In the data rows, the value 128 means zero.
Some points:
[105  83 109  95 156 201 162 150  88 129 122  78 202 158 179 136 211 114
 170 116  97  49  83  49  76 117 102 148 114 134 170  70 102  98 133 108
 105 109  85 140  74 130  73  96 116 128  42 169  92 110 132  89  99  79]
[161 152 115 145 108 134 121 128 103 117  95 113 143 138 156 145 138 130
 145 159 148 147 158 141 145 129 118 111 119 155 149 198 177 158 190 159
 215 171 198 255 176 214 197 180 151 119  26 114 101 115 135 113 135 145]
[186 228 196 232 222 184 197 125 133 115 163 122 132 102 136 120  92 148
  87 113 108 104 120 113 125  98 125 109 125 134  88 114 137  91 136  89
 125 158 106  95 135 109 122 112 112 133 108  70 148  96 142 149 127  72]
[148  95 102 135 135  55 133  99 136 111 120 124 128 121 119 115  90 141
  83 136 150  92  96 112 120  99 116  95  90  51  96 134 167 167 199 189
 128 106 100 115 125 126 111 141 239 121 146 182 158 172 173 159 180 150]
[119 157 130 158 134  92 153 113 140 219 136 134 118 132 110 128 130 116
 135 128  91 137 124 110  86 185  93 127 112 107  67 227  80 117 101 151
 115 161  97 109 131 193 164 155 174 183 176 163 165 160 129 125  77  86]
[185 177 170 158 174 164 119 130 147 119 103 137 123 130 131 114  96 104
 100 110 100 125 120 110   0 100 106 118 135  97  95 114  82 128 121 120
 115   0 143 139 124  94 103 103 103  95 122  99 116 112 107 117 102  91]
[137  99 113  97  98 129  97 120 117 116  99 101 139 100 152  62  89 107
 105 125  96 142 117 108 196 149 124 140 129 126 188 214 190 169 191 197
 148 111 105 102 127 116 111  93  63  82 146  97 146  69 146 136  80 123]
[ 75 105 148 150 132 145 143 172 190 137 141 116 145  93 118 155 171 144
 157 141 162 204 180 215 185 167 160 123 119 109 110 121  62 103 150 138
 120 121  97 120 144 105 102 135 122 108  97 130 120 100 100 133 168 105]
[ 98 136 124 104 116  48 125 107 138 140 114 139 128 116 131 102 122 112
  99 131 125 125 113 108 113  77 119 126  86 134 108 124 105  95 124 130
 109 130  92 139  84  53 119 154 150 251 192  98 130 125 131 183 159 171]
[207 106  84 129 138 164 219 240 231 176 148 108  96 114 116 126 159 129
 138 136 108 146 121  95 119 128 115 111 140 105 131 136 177 134 130 116
 148 145 142 124 126 114 104 113 105 121 135 104 141 144  25 134 144 134]
[108 146 100  83  94 115 149 144 184  18 183 217 178 176 128 161 113 136
 133 142 119 157 127 129 139 104 121 140 129 111 100 128  90 124 116 143
  83 132 119 107 124 134 105 110 102 185  83 118 113 112 111 139 111 120]
[118  98 107 117 101 115 111 116  24 105 111  72 108 124 154 184 206 227
 218 208 188 181 173 146 138 110  99  79 117 105 103 102 105 255 128 127
 128 130 113 105 106  84 107 128 115 122  99  18 132 143 137 134 101 123]
[188 144 192 138 150 194 151 211 222 255 235 237 215 185 208 152 153 144
 138 106 122 100  81 112 133  92  92  64 116 117 158 102 124 130  97 156
 106 120 124  90  80  99 118 139 134 126  48 132 121 143 139 124 117 105]
[ 30 128 147 131 141 153 102 114  96 112 109 155  98 116  87 115 114  95
 139 110 126 107  87  98  74 130 136 163 178 245 255 255 255 255 255 213
 197 170 143 101  95 113  86  78 101 107  91 112 126 138 101 112 154 110]
[205 138 175 150 153 146  90 118  62  79  99 107  67  80  99  91 146 160
 233 255 255 202 194 138 163 167 113 152 139 141 161 114  61  55  95 110
 129 115 129  75  68 115  79 129 113  96  80 142 117  82  99 117 142 107]
[155 126 132 117 128  89  79 117  77  86  83  84  68  94  81 106 104  48
  98  44 134 104 131  71 103  64  36  38  70  81 119  64 115  79 112  86
  95 129  50 117  80 124 112 108  90  88  75 167 207 221 177 161 174 169]
[124 141 110 127 149  87 142 154 102 115 174  95 111 112 104 110 128 115
 110 103 170 129 180 185 203 208 199 174 178 200 201 139 152 134 139 139
 137   0 114 119 141 158 163 206 150 230 176 201 206 198 162 108  98 117]
[115  99 111 121 103 255  94 111 101  98 111 116 116 112 125 117 110 103
 157 121 150 107 123 107  98 102  94  83 103  95 108 111 112 114 112 122
 127 142 130 165 167 179 203 218 239 255 255 245 248 220 226 209 228 214]
[141  83 137  55 139 125  95 160 105  88 114  88 130  74 127 110  78 126
  88  88 131  87 122 112  88 172 139 141 179 177 202 177 120 117 120 145
 160 228 187 204 191 148 108 107 166 115 122 105 136 135 134  86  79 117]
[ 94  85 120  76 119 116  81 122  61 117  93  75  94 115 117  84  70 116
 101  99  67 117  89 116 100 134  53  65  68  97 113  61 130 112 147 153
 143 151 234 138 179 236 207 225 181 174  86 100 123  92  70  54 142  72]
[146  29 129 127 132 134 108 130  97 127 109 100  79 124 116  94 131  77
 109 107  84 111 166 155 160   0 206 211 208 176 150 144 138 141 133 169
 143 160 158 144 175 180 180 147 156 140 109 118 110 111 113 104 102 101]
[116 157 123 147 103  72 134 124 154 108 152 119 127 141 112 124 108 146
 124 134  87 151 117 128  96  97 105 126 136 124 129 121 165 163 163  66
 169 184 124 124 151 105 166 178 205 155 187 247 125  80 100 116  70 112]
[ 93 125 125 152 117  78 125  93 143 118 130 159 141  79  92  85 137  91
 113 131 143 136  97  83 120 126 138 112 109  67 126  71 105 140 104 123
 159 178 222 205 209 207 200 163 150 169 154 132 119 145 125 120  85  79]
[135 155 227 211 195 178 171 129 130 139 154 129 144 135 134 139 111 120
 124 109 100 128 124 115 131 117 134 124 109  65 118 111 103 121 125 111
  99 123 126 107  98 124 100 105 102 119  99 105 127 107 102  45  84 255]
[114 128 107 104  91 124 144  66 139 119 138 100 116  97 118 134 111 134
 108 115 144 149 121 175 145 176 147 156 255 152 156 132 143 121 129 138
  98 125 105 139   0 132 147 136 109  86 152  97 108  96 120 117 119 114]
[198 201 174 136 136 127 109 135 127 128   0 133 140 143 121 123 103  86
  92  89 135 114 127 162 223 200 195 197 170 154 133 105 116 207  86  87
  91 144  86 106 110 109 109 113 145 162 151 153 139 118 108  86 128  91]
[ 92 126 120  91 100 118 141  97 130 123 136 173 159 159 160 165 129 136
 104 105 101 122  95 126 140 108 131 130 106 109 101 124  96  91  67  95
 255  99  78  90 107 109 117 124 120 100 139  96 113 119 104 130 112 121]
[107 100 109  87 104 120 111 115 101 144 127 129 168 163 180 143 168 144
 177 194 225 220 253 255 100 173 145 118  93  92  98  83 224  66  85 113
 108 110 121 101 101 129 127   0 137 136  88 126 137 104 127 109 116 126]
[ 77  91 111 137 140 135 196 177 191 195 139 160 127 147  96 122  72 146
 174 121 121 107 142 101 125 104 114  98 101 143  96 105 117 118  80 121
 108 108 117 146 117 110  91 108  95  96 140 117 125  75 143 118 124 107]
[132 131 161 122 188 106 131 181 124 159 164 179 212 240 225 217 209 178
 167 176 174 162 144 112 129 105 101 121 118 121 150 108 111 102 139 110
 109 128 141 153 165 204 164 146 109  80 253 125 120 171 160 129 179 126]
[172 223 155 115  59  96  84 110 111 115 144 100 105 103  82 155 154 174
 153 144  76  80  63  97 114  83 197 102  93 106 101 128 126  88 100 128
  97 114 100 127 131 122 139  96 109 109 159 111 112  98 102 102 127 103]
[108 147 115  92 121 129 151  91 133 134 146 144 114 145 128 165 110 131
 119 136 128 171 217 106 180 206 219 191 124 128 142 113 130 113 128 148
  96 138 109 116 148  88 137 157 135  85 130 104 101 118  99 161 114 135]
[107  68  45 249  76 111  64 100  96 101 138 153 166 204 200 181 150 114
 104 108  93  95 122 121 149 171 126 121 158 162 182 150 111  77  68 102
  73  94 120 102 123  78 105 105 120 105 111  94 116 114  95  94 131 115]
[108 109 136 119 118  83 125 138  93 121 114  99 112 107 128 100 115 126
 113 137   4 133 116 158 147 167 173 174 160 149 136 119 102 107  95  86
 115 106 219 105  79  95  86  91 113 131 123 222 241 255 255 255 249 207]
[144 161  97 138 115 118 110  99 137 134 140 109 126 146 106 119 123  96
 108 103 129 103 135 120 118 136 119 117 130 111  85 103 129 171 212 255
 252 232 222 147 160  90  94  92  54 112 141 132  92 116 131 118 145 142]
[112 133 138 105 127  73 137  92 132 105  90 157  84 132 178 203 206 173
 128  96 120  60 101 121 116 112 109 117 114 115  90 141 131 113 144 143
 126 157 191 135 170 139 154 153 126 130 147 163 145  92 111 162  85 126]
[128  86  91  58 101 131  45 113 118 192 213 187 154 155 139 111 120 109
 133 118 149 112 160 134 160 162 164 149 152 136  48 166 128 142 178   0
 104 110 125 114 104 110  76 129  93 111  87 117 109 119 113  85 140 116]
[110 148 104 107 114  74 121 112 146 134 117 112 129 116 103 110 121 129
 113 122 141  99  96  85  82 122 123 150 182 157 155 150 135 125  72 100
  96 108  70  93 189 173 176 163 142 132 103 107  98 112 169 210 237 255]
[ 87 132 105 117 123 122 102  68 174 115  71 112 100 122 133 147 152 241
 209 200 192 202 127 166 172 117 143 145 134 131 115 122 113  62 121 126
 107 117 108 118 153  95 106 133  96 112 113 134 107 163 124  97  90 125]
[102 168 158 163 145 148 151 150 128 127 164 141 109 139  99  80 114 101
 126 106 108 114 101 166 160 153 129 154 125 104  93  83 118 116 112 125
 113 138 104 166 172 136 123 110 135  73 141  78 118 114  92 175 100 115]
[126 136 157 151 174 171 153 139 110  90 107  85  88  82  96  96 110  80
  84 117 117 133 148 156 156 118  97  76  75 117 133 179 162 140  99  91
  86  93 117  93  95 101 110 112  98 108 143 133   0 142 132 116 124 107]
[227  98 115 126  92  99 148  77 151 119 148 143 146 114  88 134 114 129
 120 108 115 140  94 150 115 142 124 169  91 236  99 118 136 144 136 142
 120 146 114 120 160 127 151 131 122 117 166 118 121 128 122 154 118 156]
[ 66 127  80 135 141 171 185 217 183 195 151 164 120 118  91 121 116 129
  65 156 168 101  99 134 114  98 105 142  89 129 109 107  81 117 120 109
 107 126 122 105 114  97 149 101 105  93 113 110 132 100 150 101 107 120]
There is one direction along which these points spread out most. Take the direction at right angles to it along which they spread out most. Go by this last direction. For each point below, how far along it does it lie, from 0 to 99? 50 is the average, and the first point above lies past it. One standard deviation of the points above along it is 16.
[ 98 136 124 104 116  48 125 107 138 140 114 139 128 116 131 102 122 112
  99 131 125 125 113 108 113  77 119 126  86 134 108 124 105  95 124 130
 109 130  92 139  84  53 119 154 150 251 192  98 130 125 131 183 159 171] 66
[137  99 113  97  98 129  97 120 117 116  99 101 139 100 152  62  89 107
 105 125  96 142 117 108 196 149 124 140 129 126 188 214 190 169 191 197
 148 111 105 102 127 116 111  93  63  82 146  97 146  69 146 136  80 123] 22
[105  83 109  95 156 201 162 150  88 129 122  78 202 158 179 136 211 114
 170 116  97  49  83  49  76 117 102 148 114 134 170  70 102  98 133 108
 105 109  85 140  74 130  73  96 116 128  42 169  92 110 132  89  99  79] 55
[ 92 126 120  91 100 118 141  97 130 123 136 173 159 159 160 165 129 136
 104 105 101 122  95 126 140 108 131 130 106 109 101 124  96  91  67  95
 255  99  78  90 107 109 117 124 120 100 139  96 113 119 104 130 112 121] 56
[207 106  84 129 138 164 219 240 231 176 148 108  96 114 116 126 159 129
 138 136 108 146 121  95 119 128 115 111 140 105 131 136 177 134 130 116
 148 145 142 124 126 114 104 113 105 121 135 104 141 144  25 134 144 134] 50
[108 146 100  83  94 115 149 144 184  18 183 217 178 176 128 161 113 136
 133 142 119 157 127 129 139 104 121 140 129 111 100 128  90 124 116 143
  83 132 119 107 124 134 105 110 102 185  83 118 113 112 111 139 111 120] 56
[110 148 104 107 114  74 121 112 146 134 117 112 129 116 103 110 121 129
 113 122 141  99  96  85  82 122 123 150 182 157 155 150 135 125  72 100
  96 108  70  93 189 173 176 163 142 132 103 107  98 112 169 210 237 255] 60
[102 168 158 163 145 148 151 150 128 127 164 141 109 139  99  80 114 101
 126 106 108 114 101 166 160 153 129 154 125 104  93  83 118 116 112 125
 113 138 104 166 172 136 123 110 135  73 141  78 118 114  92 175 100 115] 51
[108 109 136 119 118  83 125 138  93 121 114  99 112 107 128 100 115 126
 113 137   4 133 116 158 147 167 173 174 160 149 136 119 102 107  95  86
 115 106 219 105  79  95  86  91 113 131 123 222 241 255 255 255 249 207] 72
[161 152 115 145 108 134 121 128 103 117  95 113 143 138 156 145 138 130
 145 159 148 147 158 141 145 129 118 111 119 155 149 198 177 158 190 159
 215 171 198 255 176 214 197 180 151 119  26 114 101 115 135 113 135 145] 23
[116 157 123 147 103  72 134 124 154 108 152 119 127 141 112 124 108 146
 124 134  87 151 117 128  96  97 105 126 136 124 129 121 165 163 163  66
 169 184 124 124 151 105 166 178 205 155 187 247 125  80 100 116  70 112] 47
[119 157 130 158 134  92 153 113 140 219 136 134 118 132 110 128 130 116
 135 128  91 137 124 110  86 185  93 127 112 107  67 227  80 117 101 151
 115 161  97 109 131 193 164 155 174 183 176 163 165 160 129 125  77  86] 59
